(in the rows, 128 means zero)
Each named move below is a turn or a mirror, shown by a few rows before and after it. Which moves, in which order, take the first row of each later pair to the second? The first pair is answered.
move j_631:
[144 130 150 130 132 126 143 139 134  94 126 158 104 122 103 124 128 128
 104]  ->  [150 135 149 137 142 123 128 128 127  83 115 149 116 104 124 125 128 123
 105]
[155 115 132 135 117 146 172 142 127 131 120 148  98 149  95 135 117 152
 103]  ->  [164 130 124 155 148 139 137 107 104  99  99 126 132 105 157 135 126 135
 100]
[155 139 166 127 139 147 151 117 110 101 115 117 133  99 120 164 124 127
 108]  ->  [152 134 167 119 127 149 165 131 123 114 122 123 120 119  97 166 120 131
 108]
[145 108 129 145 138 136 146 112 100 122 101 125 143 117 158 152 143 142
 110]  ->  [139  97 137 136 118 140 169 135 117 142 116 140 119 146 115 152 137 153
 112]
move j_550:
[ 88 128  98 126 150 116  91 109 121 151 130 100 176 137 176 110 119 133
 124]  ->  [ 81 115  95 113 129 116 122 138 137 178 144 114 150 176 135 107 113 147
 126]
[139 100 134 136 126 127 173 110 109 151 107 129 139 136 169 154 148 151
 117]  ->  [111 152 126 123 141 127  85 121 155 107 137 110 146 112 162 102 130 100
 132]
[132 161 170 115 135 152 106 151 155 110 148 120 110 125  83  90 117  96
 135]  ->  [162 110 180 131 124 151 187 136 106 143 114 135 109 138  98 141 136 145
 117]
move j_811:
[115 149 105 123 147 133  62 124 137 125 155 100 133 114 146  96 116  99
 159]  ->  [114 148 122 116 140 141  66 136 148 120 164 109 121 121 121  94 111  95
 160]
[137 150  95 119 112 153 137 138 126 138 122  97 141 129 181 126 166 119
 189]  ->  [137 150 128 104  97 169 140 166 158 133 145 120 114 142 116 115 157 118
 190]
[104  98  82 129 130  92 122 127 105 160 117 118 132 130 165 120 126 139
 130]  ->  [109 105 142 109 116 117 130 160 139 136 147 153  95 137  75 108 115 136
 126]
[144 145 119 184 164  76 135 118 160 134 123 105  98 128 185 120 152 118
 104]  ->  [130 145 131 165 145  84 145 150 192 145 151 122  71 156 127 106 142 120
 111]
move j_616:
[130  99 102 120  85  79 137 158 135 197 110 121 104 183 124 135 147 153
 131]  ->  [178 131 189 142 138 109 104 116  98  93  79 127 141  78 140 149 155 127
 112]
[116 117  89 137 131 126 121 125 104 167 103 102 132 125 188 125 141 140
 124]  ->  [122 152 153 123 143 156  77 141 137  99 127 119 122  87 127  97 126 105
 123]
[117  68  92 145 120 110 126 159 165 166 146 140 101 132 138 119 113 144
 129]  ->  [149  82 139 164 152 126 112 122 128 105 115 141 131  66 162 135 121 137
 115]
[133 111 141 120 119 132 160 125 142 136 143 140 113 148 104 135 119 133
 127]  ->  [145 108 146 130 131 133 163 106 119 127 124 137 127 126 132 147 128 134
 120]
Pairs:
(two moves a pair)
[127 124  58  56 139 125 127 168 129 180 165  87  88 177  83  92 154 130
 126]  ->  [148  99  70  66 137 124 173 158  98 191 143  95  89 179  91 122 166 157
 115] => j_811 j_616
[135  96 140 127  91 133 134 145 171 123 159 151 125 165  74 146 137 135
 153]  ->  [159  80 155 140 100 133 163 121 131 118 133 155 138 145 100 172 151 152
 138] => j_550 j_631
[108 137 106 119 126 127 105 141 156 122 152 122 135 143 114 107 127 113
 130]  ->  [107 132  91 122 125 120 112 139 147 137 147 116 138 150 130 111 131 120
 132] => j_616 j_550
[155 111 149 114 129 144 158 138 109 141 135 142 117 109 135 146 127 131
 152]  ->  [152 128 158 108 130 148 136 144 126 121 145 143 114  98 118 130 122 116
 155] => j_811 j_616
[117 140 113 121 122 114 101 142 143 126 145 127 136 134 132 110 135 121
 145]  ->  [136 116 141 122 112 125 149 144 123 134 133 148 124 143 105 137 141 148
 133] => j_811 j_550
[177 143 191 140 134 149 183 148 108 115 141 148 117 102 109 156 100 143
  92]  ->  [178 130 170 143 136 140 198 139  92 134 126 143 124 111 136 171 104 155
  90] => j_616 j_616
[160 130 176 102 144 142 101 157 130 112 146 143 131  91  62 145 119 110
 100]  ->  [117 117  75  98 120 108 107 169 142 193 156 116 128 156 102 133 116 122
 120] => j_811 j_811
[103 150  89 131 165 110  61 104 144 111 109 113 147  99 175 102  99  96
 140]  ->  [107 129  73 140 162 100  90  94 122 133  92 109 155 109 199 122 109 114
 135] => j_550 j_631
[143 187 151 142 134 112  95 100 173 111 154 101  97 153 115  71 138 107
 173]  ->  [186 147 202 155 133 127 172  82 117 112 118 130  98 143 111 124 158 149
 148] => j_550 j_616
[110 156  78 122 136  76  83 160 162 145 178 117 126 132 191  70 139 118
 142]  ->  [177 148 196 143 164 115 122 129 107  70 141 152 139  58 165 115 156 133
 110] => j_550 j_616
[136  79  96 129 175  88 115 112  78 149 168  98 140 116 161 177 155 125
 116]  ->  [156  78 141 129 178 102 124 110  67 124 158 116 135 100 134 189 158 128
 102] => j_811 j_616
[ 81  97 145  63 131 166 100 167 235 114 191 168 132 151  49 113 134  98
 113]  ->  [104 124 150  95 183 163  42 105 189  52 148 139 189  65 141 120 146  69
 106] => j_550 j_550
[114 141  69 123 111 113  69 177 131 164 138 133 108 134 103  87 112 133
 141]  ->  [151 104 127 125 103 131 143 176  96 164 117 170  92 132  69 129 123 171
 117] => j_550 j_811
[127 139 118 146 133 134 110 122 123 106 138 116 126 133 134 116 120 115
 132]  ->  [130 116 114 145 121 133 146 128 115 133 133 126 114 156 126 132 122 136
 130] => j_811 j_550
[119 110  68 136 115 118 129 131 149 179 117 109 146 170 167 123 119 132
 162]  ->  [143 119 166 117 112 159 143 161 169 129 140 157 114 153  63 120 110 128
 144] => j_616 j_631
[114 107 119 104  88 134 150 172 156 167 160 140  92 184  69 130 120 142
 140]  ->  [133 134 177 105 110 155 119 167 159 100 162 151 102 138  43 123 113 121
 133] => j_616 j_616
[135 103 124 131 101 110 142 128 167 148 162 158  72 178 120 116 111 127
 150]  ->  [160  84 140 145 107 116 172 107 131 144 134 164  85 162 139 145 126 147
 136] => j_550 j_631
[147 108 155 135 165 131 137 119  97 118  97 128 136  83 139 145 127 136
 120]  ->  [127 106 155 110 137 136 148 160 138 146 130 145 101 130  76 127 116 139
 128] => j_811 j_811
[ 88 154 160 135 148 104  54 131 141  71 128 128 118  98 134  89 100  76
 133]  ->  [ 70 140  91 141 136  76  64 126 131 127 119 107 124 130 190  92 104  90
 143] => j_811 j_616
[181 141 167 160 160 124 179 129  99 124 131  98 153 126 161 185 168 116
 134]  ->  [171 143 183 137 134 135 190 169 141 135 166 121 117 161  87 170 156 119
 136] => j_811 j_811
[143 128 156 128 131 138 142 137 127 120 113 123 128 112 132 127 132 145
 116]  ->  [136 135 137 128 134 130 126 130 131 118 115 112 137 105 155 119 131 134
 121] => j_616 j_631
[ 81 168 140  97 124 170  27 127 135  60 126 115 124  93 133  81 101  87
 132]  ->  [104 155 152 114 141 175  45  95  94  50  97 115 143  65 170 106 115 101
 123] => j_631 j_811
[108 143  88 135 131 112  95 121 148 129 121 109 144 126 170 112 122 104
 137]  ->  [138 143 171 129 132 145 118 134 149  85 126 148 125 105  96 121 119 112
 122] => j_631 j_811
[110 128 139  78 105 175 156 171 181 137 143 150 112 146  66 115 124 149
 114]  ->  [108 167 138  89 138 172  85 143 183  85 138 125 144  90 112  96 123 108
 118] => j_550 j_550
[121 168  75 161 130  97 104 138 133 155 126 129 138 140 150 153  95 132
 152]  ->  [123 156  75 162 125  95 117 138 128 163 123 132 133 149 152 160  97 141
 151] => j_550 j_631
[134 115  81 157 136 148 165  96  84 181  87 122 136 131 193 179 154 124
 129]  ->  [151 140 120 163 159 161 132  84  82 130  81 121 151  81 191 173 153 102
 123] => j_811 j_550
[120 116  81 130 128 128 140 130  98 191 142 117 122 149 150 124 118 141
 137]  ->  [129 138 151 114 129 158 124 156 129 144 165 148 102 128  74 110 108 126
 133] => j_616 j_550
[141 121 180 131 142 152 107  99 135  91 137 112 121  82 138 120 141  80
 150]  ->  [152 103 173 143 142 147 134  86 107 110 116 111 128  87 165 141 149  99
 141] => j_550 j_811
